In the data rows, 128 means zero.
The rows trace a few hidden curves; rows on the same curve form a group. There are 5 groups.
Each row in order, then its group:
[116, 162, 146, 134, 123, 121, 150, 125, 131, 97, 132, 97, 128, 137, 129, 150] q538
[137, 9, 103, 138, 131, 151, 8, 110, 140, 179, 114, 117, 181, 154, 241, 10] q19
[144, 125, 120, 132, 144, 109, 111, 146, 134, 140, 141, 169, 118, 113, 116, 135] q19
[122, 89, 118, 148, 128, 116, 93, 121, 154, 133, 119, 120, 127, 155, 136, 121] q894
[121, 236, 148, 135, 128, 87, 215, 148, 124, 78, 146, 129, 90, 106, 53, 227] q538
[125, 86, 147, 111, 125, 183, 130, 100, 118, 155, 122, 122, 159, 141, 142, 96] q15
[130, 106, 141, 122, 113, 158, 145, 122, 105, 155, 130, 129, 156, 127, 125, 112] q15
[139, 123, 115, 128, 151, 112, 110, 140, 136, 141, 132, 170, 116, 116, 125, 130] q19
[137, 23, 103, 120, 153, 178, 25, 93, 153, 174, 100, 121, 162, 156, 218, 36] q19
[118, 245, 152, 126, 138, 94, 222, 141, 126, 70, 138, 130, 81, 104, 43, 239] q538
[118, 171, 140, 140, 116, 106, 155, 135, 126, 99, 136, 101, 124, 129, 123, 154] q538
[107, 43, 131, 131, 128, 189, 49, 70, 157, 138, 94, 40, 182, 180, 244, 34] q538
[116, 163, 141, 141, 119, 116, 155, 126, 130, 98, 130, 98, 129, 132, 126, 149] q538
[148, 210, 124, 129, 144, 62, 182, 180, 114, 111, 162, 209, 80, 81, 36, 220] q19
[134, 50, 106, 106, 177, 193, 50, 83, 165, 163, 91, 129, 140, 152, 185, 77] q19
[124, 97, 121, 152, 128, 105, 98, 126, 150, 133, 123, 124, 132, 153, 130, 131] q894
[104, 63, 129, 110, 153, 214, 74, 54, 166, 127, 75, 44, 158, 179, 209, 73] q538
[104, 68, 131, 107, 154, 217, 77, 51, 168, 125, 84, 51, 159, 182, 207, 81] q538
[136, 139, 149, 137, 90, 112, 171, 152, 88, 141, 158, 151, 152, 108, 99, 124] q15
[128, 164, 128, 115, 79, 109, 179, 162, 75, 129, 150, 139, 123, 88, 109, 115] q428
[143, 199, 158, 144, 83, 68, 217, 188, 71, 124, 184, 177, 129, 78, 50, 181] q15
[132, 129, 126, 166, 102, 64, 120, 159, 128, 121, 150, 145, 126, 139, 109, 142] q894
[148, 188, 121, 145, 125, 46, 159, 188, 112, 119, 167, 198, 99, 77, 63, 180] q19
[140, 110, 112, 122, 155, 134, 98, 129, 141, 144, 120, 157, 119, 121, 130, 128] q19
[130, 62, 108, 105, 180, 188, 65, 86, 167, 159, 94, 137, 131, 146, 169, 91] q19
[135, 215, 131, 159, 116, 33, 197, 182, 123, 92, 165, 182, 82, 104, 14, 239] q894
[142, 116, 117, 128, 151, 122, 106, 138, 139, 145, 132, 164, 119, 118, 124, 128] q19
[130, 117, 125, 160, 111, 80, 110, 148, 135, 126, 143, 138, 125, 144, 115, 137] q894
[151, 176, 121, 147, 124, 56, 146, 183, 109, 123, 164, 194, 106, 88, 79, 165] q19
[137, 84, 116, 109, 175, 168, 80, 103, 160, 149, 106, 148, 124, 138, 150, 109] q19
[117, 253, 151, 106, 150, 116, 234, 129, 136, 64, 135, 131, 63, 110, 20, 255] q538
[125, 54, 137, 107, 132, 207, 101, 80, 127, 165, 107, 103, 172, 152, 167, 69] q15
[133, 75, 107, 108, 178, 180, 73, 94, 160, 157, 98, 141, 127, 139, 157, 103] q19
[143, 216, 160, 130, 96, 80, 232, 182, 78, 117, 174, 181, 110, 79, 23, 206] q15
[120, 20, 113, 158, 118, 138, 33, 106, 154, 159, 109, 96, 170, 179, 208, 42] q894
[127, 214, 149, 146, 107, 69, 191, 160, 108, 85, 157, 122, 111, 112, 80, 191] q538
[138, 98, 111, 116, 166, 145, 96, 118, 146, 148, 112, 155, 122, 130, 137, 118] q19
[118, 100, 122, 81, 121, 202, 128, 97, 112, 144, 100, 100, 131, 133, 157, 76] q428
[141, 193, 155, 148, 79, 63, 212, 187, 71, 125, 183, 173, 132, 81, 54, 170] q15
[117, 43, 116, 144, 142, 153, 57, 94, 169, 149, 101, 102, 147, 178, 177, 80] q894
[122, 210, 147, 146, 109, 72, 190, 156, 114, 81, 156, 118, 114, 112, 88, 184] q538
[136, 219, 130, 157, 118, 36, 198, 179, 127, 91, 161, 179, 75, 106, 15, 243] q894
[126, 11, 113, 170, 106, 124, 23, 112, 149, 158, 119, 92, 184, 181, 225, 26] q894
[146, 223, 129, 119, 158, 79, 193, 168, 126, 107, 153, 211, 67, 82, 18, 240] q19
[129, 243, 138, 89, 116, 116, 249, 165, 80, 99, 141, 169, 63, 70, 15, 217] q428
[104, 91, 131, 104, 161, 213, 96, 55, 170, 116, 78, 57, 138, 175, 184, 102] q538
[131, 50, 105, 106, 181, 193, 55, 83, 166, 162, 86, 128, 137, 152, 185, 80] q19
[124, 219, 148, 144, 108, 70, 194, 158, 110, 81, 154, 121, 109, 110, 82, 200] q538
[120, 117, 121, 92, 111, 177, 143, 122, 97, 139, 109, 113, 125, 113, 139, 90] q428
[144, 176, 155, 150, 78, 71, 197, 180, 72, 132, 180, 164, 145, 90, 71, 151] q15
[139, 200, 130, 168, 103, 14, 182, 197, 110, 104, 171, 179, 92, 103, 33, 224] q894
[130, 157, 128, 114, 85, 120, 173, 157, 75, 129, 143, 135, 125, 92, 113, 107] q428
[132, 236, 138, 96, 99, 101, 241, 175, 72, 102, 150, 167, 74, 69, 30, 200] q428
[137, 159, 128, 178, 87, 21, 146, 187, 109, 117, 171, 161, 122, 119, 81, 165] q894
[131, 154, 130, 110, 87, 126, 167, 158, 76, 129, 142, 130, 126, 99, 113, 107] q428
[111, 133, 138, 122, 140, 161, 128, 94, 144, 108, 108, 79, 131, 149, 147, 134] q538
[150, 171, 118, 147, 122, 56, 144, 182, 109, 128, 164, 192, 110, 85, 84, 165] q19
[138, 112, 113, 121, 156, 124, 103, 129, 144, 145, 128, 164, 119, 122, 129, 125] q19
[135, 15, 105, 130, 144, 169, 19, 98, 151, 175, 107, 123, 175, 155, 226, 26] q19
[124, 222, 147, 144, 109, 76, 198, 161, 113, 80, 152, 125, 103, 108, 72, 208] q538
[130, 62, 110, 105, 178, 185, 68, 90, 162, 160, 96, 136, 130, 149, 164, 97] q19
[107, 108, 131, 112, 157, 194, 108, 71, 164, 112, 85, 66, 132, 164, 164, 118] q538
[118, 59, 115, 140, 145, 147, 69, 97, 163, 142, 99, 109, 138, 172, 161, 103] q894
[144, 217, 127, 123, 159, 74, 192, 172, 127, 110, 151, 210, 66, 77, 25, 234] q19
[120, 186, 140, 147, 108, 93, 169, 147, 120, 93, 141, 108, 122, 117, 113, 163] q538
[123, 200, 145, 146, 104, 76, 177, 156, 112, 88, 149, 116, 115, 115, 97, 177] q538
[152, 192, 128, 142, 128, 49, 160, 189, 112, 118, 174, 205, 94, 83, 60, 188] q19
[108, 55, 130, 120, 144, 205, 62, 62, 161, 133, 80, 46, 165, 178, 229, 56] q538
[138, 11, 104, 134, 138, 156, 15, 107, 149, 178, 112, 120, 176, 158, 235, 15] q19
[115, 146, 137, 126, 129, 143, 139, 111, 137, 103, 119, 88, 128, 141, 137, 143] q538
[107, 52, 130, 124, 139, 198, 60, 63, 158, 135, 89, 41, 172, 183, 234, 48] q538
[119, 243, 148, 127, 129, 91, 217, 147, 122, 72, 140, 126, 83, 106, 45, 237] q538
[118, 37, 112, 103, 95, 198, 73, 98, 103, 166, 97, 79, 175, 141, 225, 0] q428
[122, 62, 136, 109, 134, 206, 115, 82, 129, 162, 108, 107, 165, 149, 164, 71] q15
[149, 151, 122, 140, 133, 76, 128, 169, 122, 130, 159, 185, 116, 102, 98, 147] q19
[148, 165, 120, 144, 122, 64, 139, 178, 112, 127, 164, 188, 113, 93, 87, 156] q19
[141, 119, 113, 131, 152, 117, 105, 136, 137, 147, 128, 165, 120, 116, 124, 134] q19
[141, 109, 113, 117, 158, 135, 97, 124, 140, 147, 120, 159, 119, 122, 132, 126] q19
[129, 121, 126, 162, 110, 72, 116, 153, 133, 126, 143, 139, 129, 140, 113, 141] q894
[128, 11, 139, 145, 83, 168, 61, 110, 102, 182, 134, 91, 219, 157, 233, 0] q15
[102, 61, 126, 118, 151, 214, 69, 54, 166, 130, 83, 46, 163, 182, 213, 68] q538
[130, 28, 105, 114, 164, 183, 31, 87, 162, 169, 98, 124, 152, 154, 208, 46] q19
[137, 169, 130, 182, 85, 15, 150, 194, 110, 113, 177, 164, 120, 116, 77, 173] q894
[119, 245, 152, 121, 140, 101, 224, 139, 130, 67, 137, 132, 74, 109, 33, 244] q538
[147, 206, 125, 132, 140, 60, 177, 182, 116, 111, 163, 208, 82, 83, 43, 212] q19
[145, 135, 115, 133, 137, 97, 119, 152, 125, 137, 140, 171, 119, 110, 113, 141] q19
[109, 59, 130, 120, 142, 207, 65, 61, 163, 133, 82, 42, 165, 182, 219, 62] q538
[128, 29, 134, 123, 113, 199, 82, 88, 124, 175, 114, 95, 196, 157, 205, 30] q15
[136, 188, 131, 122, 70, 84, 198, 183, 60, 122, 164, 152, 117, 81, 87, 135] q428
[109, 129, 137, 117, 144, 167, 128, 86, 151, 105, 103, 77, 130, 154, 149, 132] q538
[131, 42, 103, 111, 173, 193, 44, 82, 167, 168, 89, 127, 142, 149, 192, 69] q19
[136, 204, 135, 124, 71, 79, 209, 190, 58, 117, 169, 156, 112, 72, 70, 150] q428
[121, 232, 151, 132, 123, 80, 210, 154, 115, 78, 149, 128, 90, 108, 56, 222] q538
[119, 183, 142, 148, 107, 88, 165, 146, 119, 96, 140, 106, 124, 117, 114, 164] q538
[135, 8, 100, 139, 135, 159, 14, 106, 143, 180, 112, 120, 181, 154, 239, 12] q19
[138, 182, 130, 179, 86, 9, 164, 201, 108, 107, 180, 172, 107, 109, 61, 191] q894
[153, 166, 122, 149, 127, 59, 140, 184, 114, 129, 165, 192, 107, 90, 87, 162] q19
[121, 236, 148, 131, 129, 86, 217, 148, 123, 76, 145, 127, 88, 106, 50, 232] q538
[114, 154, 140, 129, 126, 132, 143, 112, 137, 98, 123, 89, 129, 141, 136, 146] q538
[104, 83, 129, 106, 162, 216, 90, 53, 169, 124, 74, 51, 145, 175, 191, 94] q538
[138, 189, 129, 179, 91, 8, 170, 199, 108, 108, 178, 175, 108, 107, 54, 200] q894
[134, 222, 136, 117, 81, 82, 226, 189, 61, 112, 161, 163, 94, 66, 50, 174] q428
[116, 61, 115, 83, 120, 219, 97, 85, 119, 155, 91, 86, 152, 145, 192, 38] q428
[155, 192, 122, 145, 126, 48, 161, 190, 110, 123, 167, 200, 99, 78, 63, 192] q19
[107, 103, 134, 107, 159, 199, 104, 61, 165, 114, 87, 62, 135, 167, 174, 114] q538
[135, 36, 103, 110, 172, 187, 39, 85, 164, 166, 90, 122, 146, 157, 197, 62] q19
[143, 179, 126, 183, 84, 9, 159, 198, 106, 113, 176, 167, 113, 111, 67, 184] q894
[107, 47, 133, 127, 130, 194, 55, 69, 154, 137, 94, 45, 180, 181, 238, 41] q538
[123, 51, 137, 109, 129, 210, 101, 84, 127, 167, 103, 101, 174, 155, 178, 60] q15
[123, 180, 142, 143, 113, 98, 164, 139, 122, 94, 143, 103, 125, 121, 116, 162] q538
[128, 143, 127, 104, 98, 142, 165, 143, 85, 131, 129, 124, 124, 107, 121, 102] q428
[119, 159, 146, 134, 123, 124, 145, 119, 132, 99, 130, 93, 130, 139, 132, 145] q538
[148, 214, 129, 128, 148, 67, 187, 177, 116, 114, 156, 210, 76, 82, 27, 230] q19
[126, 138, 127, 101, 94, 150, 158, 137, 87, 134, 125, 122, 125, 105, 127, 101] q428
[108, 122, 138, 116, 147, 179, 122, 82, 153, 109, 103, 75, 134, 160, 151, 130] q538
[146, 155, 116, 141, 129, 68, 131, 171, 116, 132, 156, 184, 115, 96, 94, 153] q19
[136, 29, 103, 117, 164, 181, 29, 91, 159, 174, 98, 123, 156, 155, 206, 48] q19
[119, 250, 150, 114, 145, 106, 228, 137, 131, 69, 136, 129, 72, 108, 27, 255] q538
[123, 198, 147, 147, 108, 78, 176, 149, 115, 88, 156, 113, 118, 118, 95, 173] q538
[122, 32, 113, 110, 91, 195, 68, 102, 100, 174, 104, 78, 179, 144, 234, 0] q428
[152, 159, 121, 144, 125, 61, 135, 176, 115, 132, 161, 187, 114, 99, 92, 158] q19
[132, 68, 108, 106, 178, 181, 71, 93, 164, 159, 96, 140, 125, 141, 160, 101] q19
[115, 146, 140, 125, 132, 144, 137, 105, 142, 103, 118, 86, 128, 144, 141, 141] q538
[132, 120, 148, 127, 106, 144, 155, 127, 99, 148, 142, 135, 153, 122, 117, 114] q15
[151, 184, 122, 147, 126, 50, 159, 190, 107, 124, 170, 199, 102, 84, 68, 181] q19
[144, 187, 154, 149, 73, 66, 203, 185, 71, 126, 184, 170, 140, 85, 60, 161] q15
[104, 81, 129, 107, 157, 218, 86, 54, 171, 120, 74, 49, 142, 174, 192, 93] q538
[150, 195, 122, 143, 130, 51, 166, 189, 110, 120, 170, 204, 96, 85, 53, 196] q19
[138, 160, 157, 145, 79, 83, 187, 171, 77, 135, 176, 158, 148, 99, 84, 138] q15
[124, 199, 141, 151, 103, 77, 178, 155, 112, 91, 151, 114, 119, 110, 98, 181] q538
[148, 226, 126, 113, 166, 84, 198, 166, 131, 104, 147, 208, 59, 79, 11, 250] q19
[105, 85, 126, 108, 162, 217, 91, 54, 167, 124, 78, 50, 143, 173, 189, 98] q538
[131, 26, 100, 121, 159, 178, 29, 93, 155, 174, 96, 122, 162, 154, 215, 43] q19
[123, 36, 115, 145, 131, 152, 47, 93, 164, 153, 106, 98, 157, 183, 187, 74] q894
[144, 228, 124, 110, 167, 88, 198, 167, 132, 105, 144, 209, 56, 85, 6, 254] q19
[138, 173, 131, 181, 85, 12, 157, 195, 107, 110, 179, 168, 115, 111, 72, 177] q894
[113, 144, 134, 126, 135, 146, 134, 105, 140, 107, 110, 82, 126, 145, 140, 139] q538
[150, 202, 123, 141, 131, 51, 166, 187, 112, 117, 166, 204, 87, 77, 53, 198] q19
[109, 62, 131, 117, 152, 211, 71, 53, 167, 133, 80, 48, 160, 177, 218, 70] q538
[124, 130, 125, 98, 104, 161, 152, 126, 97, 132, 124, 121, 125, 110, 134, 91] q428
[122, 83, 120, 146, 137, 125, 87, 112, 157, 134, 114, 120, 131, 164, 145, 118] q894
[135, 86, 111, 111, 172, 168, 84, 103, 157, 149, 111, 148, 123, 134, 146, 114] q19
[102, 86, 128, 103, 166, 212, 96, 56, 169, 123, 74, 55, 140, 173, 190, 102] q538
[121, 233, 149, 138, 121, 82, 210, 151, 118, 75, 151, 130, 97, 106, 61, 220] q538
[122, 23, 109, 158, 120, 140, 37, 99, 161, 153, 113, 93, 169, 180, 206, 49] q894
[135, 126, 148, 132, 97, 130, 158, 141, 93, 148, 148, 138, 152, 116, 110, 119] q15
[113, 46, 116, 88, 113, 217, 85, 91, 113, 159, 94, 85, 160, 145, 210, 14] q428
[137, 208, 139, 120, 70, 79, 215, 191, 57, 112, 168, 161, 108, 78, 62, 159] q428
[109, 40, 130, 135, 121, 185, 49, 72, 154, 137, 99, 40, 187, 180, 249, 29] q538
[111, 40, 133, 137, 123, 183, 47, 74, 152, 138, 104, 42, 188, 184, 251, 25] q538
[119, 49, 117, 140, 142, 153, 59, 95, 168, 144, 95, 104, 140, 173, 174, 90] q894
[147, 142, 119, 139, 136, 88, 123, 162, 127, 137, 150, 180, 114, 104, 106, 142] q19
[119, 14, 111, 165, 109, 129, 25, 113, 150, 157, 118, 91, 178, 179, 220, 30] q894
[106, 104, 134, 108, 155, 204, 105, 63, 166, 115, 85, 59, 135, 169, 174, 117] q538
[118, 172, 142, 142, 113, 107, 155, 135, 124, 97, 136, 98, 127, 126, 123, 154] q538
[147, 145, 116, 140, 135, 80, 127, 161, 124, 133, 151, 181, 117, 101, 104, 144] q19
[122, 233, 148, 139, 116, 76, 209, 155, 118, 80, 152, 124, 98, 106, 56, 217] q538
[136, 196, 131, 175, 92, 10, 175, 196, 113, 102, 177, 176, 99, 105, 45, 205] q894
[103, 75, 130, 107, 160, 215, 85, 56, 167, 127, 75, 50, 143, 176, 199, 89] q538
[134, 185, 132, 120, 70, 89, 191, 178, 64, 120, 156, 149, 117, 81, 92, 128] q428
[152, 175, 118, 146, 123, 50, 151, 187, 110, 127, 165, 196, 101, 87, 78, 169] q19
[131, 71, 111, 107, 181, 178, 73, 95, 164, 151, 100, 142, 124, 143, 158, 102] q19
[114, 90, 116, 80, 125, 213, 125, 93, 117, 148, 93, 97, 135, 131, 163, 69] q428
[114, 84, 119, 82, 125, 217, 115, 90, 116, 152, 89, 94, 136, 131, 170, 68] q428
[140, 92, 114, 110, 168, 155, 85, 111, 156, 149, 112, 150, 119, 133, 138, 115] q19
[147, 138, 114, 135, 140, 91, 120, 152, 128, 137, 139, 172, 112, 105, 112, 137] q19
[124, 218, 145, 140, 109, 73, 198, 159, 114, 84, 158, 122, 107, 107, 74, 202] q538
[133, 192, 134, 124, 71, 82, 202, 187, 57, 118, 163, 155, 113, 76, 89, 137] q428
[141, 206, 156, 137, 96, 72, 233, 178, 75, 120, 175, 180, 117, 81, 31, 197] q15
[132, 58, 107, 105, 182, 190, 59, 83, 170, 159, 93, 136, 131, 150, 172, 86] q19
[123, 113, 119, 89, 109, 182, 140, 115, 102, 145, 104, 109, 127, 120, 141, 88] q428
[121, 245, 151, 127, 132, 90, 220, 147, 125, 72, 141, 129, 82, 107, 41, 243] q538
[107, 118, 134, 113, 150, 183, 115, 76, 160, 112, 94, 68, 129, 158, 158, 124] q538
[118, 78, 122, 79, 125, 221, 112, 86, 119, 152, 87, 92, 137, 138, 174, 57] q428
[130, 51, 107, 105, 178, 195, 52, 87, 167, 160, 88, 133, 135, 148, 180, 82] q19
[122, 189, 146, 145, 108, 84, 171, 150, 116, 94, 147, 111, 119, 124, 105, 168] q538
[127, 7, 111, 172, 95, 114, 16, 117, 142, 161, 126, 92, 192, 179, 229, 17] q894
[137, 196, 131, 174, 94, 13, 177, 197, 113, 104, 174, 175, 94, 105, 40, 208] q894
[137, 103, 109, 119, 164, 145, 96, 117, 153, 143, 117, 156, 119, 128, 135, 119] q19
[113, 138, 136, 122, 135, 157, 131, 99, 144, 109, 107, 79, 132, 149, 145, 141] q538
[145, 224, 126, 117, 162, 85, 197, 165, 128, 108, 150, 209, 62, 81, 14, 246] q19
[127, 75, 143, 109, 129, 199, 123, 93, 125, 158, 114, 113, 163, 146, 150, 87] q15
[104, 91, 129, 109, 163, 209, 102, 59, 168, 121, 77, 56, 138, 170, 183, 106] q538
[123, 38, 138, 115, 125, 209, 93, 83, 127, 171, 110, 99, 181, 156, 189, 49] q15
[131, 45, 107, 106, 177, 194, 48, 84, 168, 163, 92, 130, 139, 156, 189, 71] q19
[149, 204, 122, 136, 138, 52, 175, 182, 112, 116, 160, 205, 89, 79, 48, 207] q19
[132, 17, 100, 128, 152, 170, 22, 97, 157, 175, 104, 122, 169, 153, 225, 23] q19
[146, 179, 123, 147, 124, 48, 154, 185, 110, 122, 166, 202, 104, 86, 74, 173] q19
[132, 54, 105, 106, 182, 194, 60, 82, 168, 161, 94, 129, 137, 151, 174, 85] q19
[130, 58, 108, 105, 183, 188, 61, 88, 165, 158, 88, 134, 132, 151, 173, 91] q19
[108, 106, 134, 110, 157, 197, 108, 68, 163, 117, 87, 63, 132, 165, 169, 119] q538
[116, 56, 119, 88, 115, 222, 92, 87, 113, 159, 93, 86, 154, 142, 204, 30] q428
[135, 223, 139, 110, 84, 85, 229, 183, 65, 106, 160, 165, 91, 72, 48, 175] q428
[116, 154, 144, 132, 126, 132, 146, 119, 139, 99, 130, 95, 129, 139, 128, 144] q538
[108, 114, 135, 111, 155, 189, 114, 73, 162, 111, 92, 67, 133, 162, 165, 119] q538
[126, 105, 125, 155, 121, 94, 106, 136, 140, 128, 131, 134, 129, 149, 126, 131] q894
[145, 216, 124, 122, 153, 72, 187, 173, 122, 111, 152, 209, 69, 78, 23, 232] q19
[137, 146, 152, 139, 86, 106, 173, 158, 85, 138, 166, 149, 150, 105, 101, 130] q15
[132, 228, 139, 106, 93, 92, 237, 181, 71, 105, 162, 166, 85, 69, 41, 186] q428
[122, 41, 112, 142, 135, 153, 51, 94, 165, 150, 100, 96, 151, 181, 178, 82] q894
[105, 97, 136, 103, 161, 207, 101, 60, 165, 119, 80, 57, 138, 168, 176, 111] q538
[118, 102, 122, 83, 117, 198, 132, 103, 107, 141, 98, 105, 129, 123, 153, 81] q428
[131, 39, 110, 112, 171, 190, 41, 85, 166, 167, 93, 127, 146, 158, 198, 64] q19
[123, 222, 147, 141, 113, 72, 201, 160, 116, 78, 156, 124, 105, 107, 68, 204] q538
[146, 151, 115, 145, 128, 76, 125, 168, 120, 133, 154, 183, 113, 98, 102, 150] q19
[121, 79, 118, 143, 137, 132, 84, 110, 159, 136, 114, 116, 131, 161, 144, 118] q894
[121, 31, 110, 151, 130, 148, 42, 98, 162, 155, 102, 97, 161, 182, 199, 59] q894
[121, 63, 115, 143, 144, 145, 75, 99, 165, 141, 104, 109, 133, 170, 152, 102] q894
[152, 213, 125, 128, 149, 65, 189, 175, 122, 113, 158, 210, 74, 81, 26, 223] q19
[123, 210, 148, 149, 108, 72, 189, 158, 116, 85, 152, 119, 114, 111, 85, 185] q538
[127, 227, 146, 142, 114, 74, 205, 155, 115, 79, 153, 122, 101, 107, 67, 211] q538
[109, 125, 135, 116, 145, 169, 127, 88, 150, 107, 98, 77, 127, 153, 152, 130] q538
[133, 32, 106, 116, 168, 186, 34, 87, 164, 169, 97, 123, 150, 154, 206, 53] q19
[106, 53, 127, 119, 141, 204, 64, 63, 159, 134, 84, 42, 169, 183, 226, 55] q538
[132, 222, 135, 150, 126, 44, 203, 175, 128, 92, 157, 181, 73, 108, 7, 255] q894
[136, 94, 112, 110, 168, 160, 88, 107, 151, 150, 110, 149, 121, 134, 142, 118] q19
[125, 27, 140, 123, 111, 195, 80, 87, 118, 178, 116, 95, 194, 160, 204, 23] q15
[120, 192, 149, 144, 103, 81, 175, 153, 119, 91, 154, 112, 122, 118, 102, 167] q538
[149, 159, 121, 146, 124, 62, 138, 177, 114, 130, 162, 189, 114, 96, 89, 157] q19
[115, 66, 117, 82, 125, 226, 101, 82, 116, 156, 85, 84, 145, 142, 190, 44] q428
[136, 78, 109, 107, 177, 173, 75, 100, 159, 155, 100, 145, 124, 144, 152, 108] q19
[138, 150, 128, 177, 89, 34, 137, 179, 118, 122, 166, 156, 124, 123, 94, 157] q894
[137, 219, 161, 127, 107, 89, 243, 170, 82, 112, 171, 180, 107, 84, 17, 212] q15
[119, 68, 119, 141, 141, 141, 79, 102, 165, 141, 111, 113, 136, 170, 152, 108] q894
[134, 141, 124, 175, 93, 44, 134, 173, 121, 122, 158, 153, 128, 127, 99, 152] q894
[131, 238, 136, 95, 106, 105, 247, 167, 77, 102, 148, 168, 73, 71, 21, 207] q428
[118, 27, 113, 114, 81, 184, 64, 113, 94, 169, 110, 81, 188, 144, 247, 0] q428
[110, 35, 130, 143, 114, 174, 42, 80, 146, 142, 104, 39, 194, 179, 255, 13] q538
[152, 182, 127, 142, 125, 49, 155, 186, 108, 122, 172, 201, 106, 86, 71, 174] q19
[135, 92, 116, 113, 167, 155, 88, 112, 152, 144, 110, 155, 120, 133, 141, 115] q19
[126, 206, 147, 147, 104, 71, 184, 159, 112, 89, 154, 116, 114, 111, 92, 186] q538
[134, 140, 128, 174, 97, 45, 124, 172, 122, 122, 160, 154, 125, 131, 101, 149] q894
[110, 39, 126, 142, 117, 179, 48, 78, 150, 141, 101, 39, 192, 180, 254, 19] q538
[135, 207, 135, 166, 105, 24, 190, 190, 118, 95, 165, 180, 83, 105, 25, 230] q894
[107, 49, 128, 125, 134, 197, 55, 65, 160, 137, 86, 40, 174, 176, 236, 46] q538
[118, 251, 151, 113, 151, 109, 230, 136, 134, 71, 130, 133, 71, 105, 27, 255] q538
[118, 69, 116, 83, 125, 226, 106, 83, 118, 158, 86, 92, 145, 141, 184, 52] q428
[133, 16, 110, 129, 145, 164, 17, 103, 150, 175, 110, 121, 170, 157, 225, 18] q19
[147, 131, 114, 132, 141, 104, 115, 149, 129, 139, 139, 171, 117, 110, 111, 139] q19
[151, 203, 128, 141, 133, 55, 174, 184, 112, 114, 169, 206, 90, 83, 48, 200] q19
[139, 164, 152, 148, 83, 83, 188, 173, 76, 135, 180, 160, 148, 94, 84, 140] q15
[150, 207, 125, 135, 136, 57, 177, 181, 115, 115, 163, 207, 87, 79, 41, 208] q19
[136, 20, 105, 123, 151, 169, 25, 97, 151, 171, 107, 122, 164, 158, 221, 34] q19
[103, 70, 132, 104, 158, 215, 81, 52, 169, 125, 78, 49, 148, 180, 201, 84] q538
[118, 174, 142, 142, 113, 99, 159, 139, 119, 94, 140, 103, 124, 122, 122, 158] q538
[136, 233, 160, 114, 119, 105, 247, 162, 93, 109, 163, 184, 89, 83, 1, 236] q15
[118, 41, 113, 100, 96, 203, 77, 96, 107, 165, 95, 80, 169, 144, 223, 2] q428
[103, 72, 131, 111, 154, 218, 79, 52, 171, 127, 79, 51, 151, 181, 207, 81] q538
[132, 36, 104, 111, 170, 188, 40, 87, 162, 168, 93, 124, 146, 153, 199, 59] q19
[108, 119, 137, 115, 151, 181, 121, 80, 157, 111, 98, 74, 130, 156, 158, 126] q538
[124, 94, 144, 114, 126, 178, 138, 104, 119, 154, 124, 124, 156, 132, 136, 99] q15
[133, 216, 137, 116, 73, 80, 220, 189, 61, 109, 162, 164, 96, 71, 58, 163] q428
[126, 23, 136, 133, 99, 188, 70, 99, 115, 178, 127, 92, 205, 153, 217, 14] q15
[132, 175, 128, 119, 71, 96, 186, 175, 67, 128, 154, 146, 124, 80, 99, 125] q428
